50 stands for zero in the data rows.
Some points, one per row:
(58 92 52 62 45 52 58 63 48 66 42 43 70 24 46 77 48 48 41 72 38 24 45 41 37 34 40 98 64 52 67 59)
(58 96 57 61 82 18 82 32 58 41 20 39 40 54 50 50 47 15 50 71 54 28 42 69 48 63 59 50 34 51 73 30)
(26 55 26 76 64 47 50 87 46 42 51 78 31 59 50 40 65 43 48 61 41 69 38 66 57 60 87 56 73 47 69 47)
(6 0 61 35 62 46 22 13 82 6 42 1 49 43 65 44 40 99 56 48 42 56 43 45 40 88 56 0 71 79 33 75)
(58 28 59 11 38 43 47 64 41 30 62 0 85 68 29 33 51 88 27 69 93 29 68 13 41 82 0 69 5 54 54 56)
(63 58 41 56 80 54 41 79 95 41 85 72 14 46 43 68 50 23 40 54 16 37 54 71 47 51 59 82 50 29 38 74)
(90 49 47 62 64 55 35 38 45 36 50 34 48 58 54 45 36 73 44 53 75 36 25 67 16 40 27 36 48 58 45 56)
(31 40 30 53 35 81 59 41 59 42 35 67 42 62 46 77 57 62 97 47 27 55 28 77 46 66 54 30 46 33 50 37)
(25 13 75 65 61 72 28 48 45 2 39 8 77 65 85 72 10 99 45 58 73 31 67 34 22 34 13 31 53 45 17 69)
(34 48 53 20 36 53 49 45 37 60 32 61 42 31 25 39 28 49 66 24 49 58 32 45 27 25 49 33 32 75 34 48)
(95 95 48 81 79 45 62 78 60 64 51 78 7 45 81 50 51 32 36 66 22 68 60 26 28 38 46 74 65 18 78 46)
(95 47 57 26 0 46 73 48 28 73 57 48 97 50 9 70 41 44 40 62 63 14 58 38 0 40 36 99 17 58 50 75)
(3 38 49 40 43 57 24 18 75 33 60 36 55 99 46 46 58 71 59 34 60 68 37 71 77 72 82 10 59 68 38 40)
(69 34 55 41 14 68 50 30 59 39 68 39 63 62 47 76 41 94 50 31 54 60 82 39 37 34 45 62 57 81 38 54)
(52 67 34 67 70 34 46 77 78 66 47 67 21 58 64 0 74 0 53 59 30 45 38 54 51 54 99 80 57 37 63 53)
(35 79 45 35 87 29 60 41 46 55 29 57 48 62 29 31 63 17 45 53 62 62 26 57 58 48 97 43 43 27 66 35)
(57 71 35 49 58 56 84 29 42 66 31 60 37 54 43 18 64 50 54 44 39 68 42 45 64 63 61 11 38 43 50 39)
(56 25 20 30 10 63 43 33 39 44 75 69 64 53 49 44 54 36 68 65 99 26 56 81 45 59 77 44 58 66 37 52)
(64 99 60 47 60 37 64 62 64 77 66 57 29 25 94 51 74 27 13 85 6 31 32 82 45 64 84 96 41 61 46 15)
(43 60 72 79 42 53 69 19 39 68 56 61 36 61 23 46 49 69 76 44 46 53 39 52 32 44 66 22 26 53 45 45)
(19 79 44 79 73 75 82 55 68 73 15 80 59 44 32 32 78 38 41 73 39 72 48 86 61 16 68 35 53 20 37 21)
(38 39 60 58 55 36 41 69 56 44 68 47 19 60 30 48 48 39 46 39 11 60 53 44 77 76 86 47 47 42 28 45)
(58 52 68 26 29 52 71 30 45 59 27 46 34 29 36 51 40 43 51 51 54 31 56 38 27 51 34 79 33 47 58 47)
(47 22 56 38 44 35 22 57 22 39 53 39 41 33 35 65 51 68 54 49 40 60 9 32 64 68 49 24 47 63 42 61)
(48 87 53 99 77 55 61 33 59 49 31 86 32 44 76 41 56 26 42 31 16 51 44 99 53 77 56 62 57 61 34 32)
(66 56 74 47 49 55 36 60 33 56 67 49 54 57 46 54 31 39 42 51 59 52 81 64 39 56 73 55 57 10 40 54)
(36 47 55 35 27 50 28 49 74 31 43 33 75 29 57 58 37 70 62 41 45 60 58 55 75 24 55 53 41 44 76 50)
Here are 12 more points, each followed by its number:
(23 23 52 56 6 81 75 24 2 84 24 52 70 62 32 40 82 82 81 31 73 64 18 50 45 67 49 16 30 76 48 67) 0
(32 22 46 68 45 82 63 53 40 50 42 54 5 46 51 52 35 92 50 64 65 56 42 49 56 49 47 22 56 33 14 41) 1
(68 99 39 84 87 51 56 75 34 64 66 85 9 28 39 60 37 5 44 29 34 59 38 52 28 50 84 62 70 14 67 54) 2
(82 72 51 52 67 34 47 27 47 67 67 30 47 45 38 64 24 10 36 46 37 54 27 45 61 33 55 59 83 49 58 35) 3
(65 46 43 26 8 65 47 46 36 75 59 45 77 47 62 43 45 42 47 54 54 35 48 28 33 37 8 40 32 71 48 49) 4
(57 84 39 99 62 31 69 69 33 37 61 79 15 41 46 38 57 22 48 74 15 35 75 36 57 69 77 62 37 19 51 34) 5
(59 48 49 59 50 58 61 44 39 73 40 39 37 49 24 62 55 54 44 44 41 36 77 13 66 47 4 66 43 48 54 69) 6
(89 81 60 73 8 44 48 49 60 47 52 39 40 42 30 68 18 61 38 55 36 32 71 56 35 18 31 99 55 51 59 43) 7
(46 57 69 31 10 60 71 41 43 58 66 64 91 20 55 64 56 43 66 60 63 41 63 65 34 29 7 79 62 48 64 52) 8
(45 45 46 49 56 37 34 39 47 29 41 38 46 55 73 74 52 56 43 52 49 61 37 71 59 42 29 43 53 27 56 28) 9
(64 56 43 42 50 42 39 70 60 26 52 50 34 97 61 61 56 55 60 30 32 77 45 43 72 39 56 26 50 12 32 67) 10
(61 75 60 72 40 59 96 49 57 67 43 83 61 51 48 33 51 27 25 43 24 29 68 91 39 46 63 93 59 44 49 19) 11
Which of these numbered points is nearest to each point below, looking only along the 8 directions in which the first points spread most? Its number follows each.
(56 59 74 55 26 70 61 23 55 43 36 39 79 40 60 62 48 63 32 69 34 32 55 60 53 21 15 95 41 51 49 49) > 8
(55 88 60 73 91 49 33 62 91 83 68 99 4 62 39 59 78 19 59 60 17 51 51 70 0 57 99 90 53 32 53 75) > 2
(67 99 53 50 99 0 51 49 77 65 63 89 29 50 50 57 58 13 42 30 23 86 39 83 39 55 99 70 41 43 86 34) > 5
(81 75 61 49 43 27 68 22 55 84 41 70 39 48 44 73 48 42 41 36 31 50 42 42 29 50 51 78 41 45 56 24) > 3
(63 47 38 57 69 35 33 67 37 45 49 71 48 51 43 36 38 58 53 33 46 60 22 50 37 63 33 84 33 55 45 41) > 3
(76 86 62 64 70 56 88 79 40 78 56 76 25 30 9 27 43 0 50 69 36 60 54 36 39 27 57 58 34 20 73 66) > 2
(61 44 36 29 52 61 61 90 30 70 33 52 38 56 66 32 70 24 41 57 61 43 59 60 66 35 57 64 34 57 68 83) > 3
(19 99 60 65 86 35 65 69 60 59 62 87 32 50 39 31 85 0 56 38 28 54 32 65 80 52 92 56 69 44 74 51) > 5
(41 67 58 73 75 56 57 51 57 43 57 52 42 77 24 52 66 15 53 50 37 49 47 41 49 35 67 48 34 52 12 43) > 3
(9 62 65 49 49 45 59 15 62 23 38 29 46 39 73 77 59 42 66 22 70 52 79 42 99 38 61 45 54 57 68 38) > 9
(48 33 44 35 40 67 65 38 50 41 54 35 32 65 25 60 52 81 81 26 87 43 58 38 40 33 11 5 63 82 48 52) > 1
(32 46 35 13 0 56 59 22 55 31 32 45 75 60 22 17 64 75 79 69 87 44 28 73 44 56 54 28 48 64 65 39) > 0
(65 8 60 33 12 42 45 45 32 56 50 7 85 56 18 67 32 75 53 26 99 23 63 34 43 43 17 71 41 67 57 58) > 4
(55 33 46 39 78 24 35 96 46 45 59 42 62 37 42 34 32 50 14 70 68 61 66 22 50 36 21 41 62 61 40 46) > 6
(56 60 66 55 29 16 40 62 32 60 44 44 23 46 29 81 14 39 49 52 64 51 66 12 52 70 69 67 47 72 73 67) > 6
(33 47 64 57 65 54 48 27 61 59 42 23 65 41 59 50 52 53 15 37 38 27 66 37 86 33 77 64 52 52 48 38) > 9
(54 99 25 75 84 44 79 79 48 77 49 83 27 34 56 9 91 2 53 56 38 76 61 46 62 56 97 50 50 38 67 40) > 5
(29 40 48 49 38 61 68 45 47 60 60 43 53 48 73 54 58 73 52 69 54 43 44 60 49 36 48 28 45 32 49 26) > 9
(65 86 40 83 63 61 76 31 57 50 47 72 35 35 23 70 23 49 19 38 24 22 64 39 44 40 53 51 59 31 25 55) > 3
(64 56 13 39 83 57 40 60 57 36 53 30 25 71 83 71 25 52 18 53 52 35 48 44 75 57 34 0 37 67 60 50) > 9
(52 59 41 39 25 59 58 88 46 57 45 66 49 34 51 21 42 43 57 60 45 46 51 37 60 54 66 67 63 48 51 82) > 3
(44 68 5 76 99 44 56 85 52 64 49 99 31 32 80 21 91 11 56 74 43 53 42 65 51 73 92 60 64 31 49 50) > 5
(69 58 82 38 42 39 23 48 56 78 62 53 52 22 41 69 58 44 68 71 28 45 58 33 28 20 65 70 25 31 63 71) > 6
(63 40 75 10 58 55 39 54 62 69 48 55 54 41 51 87 51 81 76 48 8 59 61 48 39 31 31 98 37 24 52 59) > 7
(56 73 50 75 73 42 47 61 29 55 61 43 24 57 51 32 81 62 39 29 47 64 49 58 48 45 51 50 46 69 52 52) > 3
(9 4 50 0 74 57 41 6 55 23 50 29 66 41 53 27 33 69 73 58 89 78 43 56 62 90 48 0 65 80 33 9) > 0
(76 57 40 59 65 21 33 59 61 69 85 62 40 27 64 64 33 8 45 58 36 57 46 73 54 66 60 59 17 45 68 71) > 3
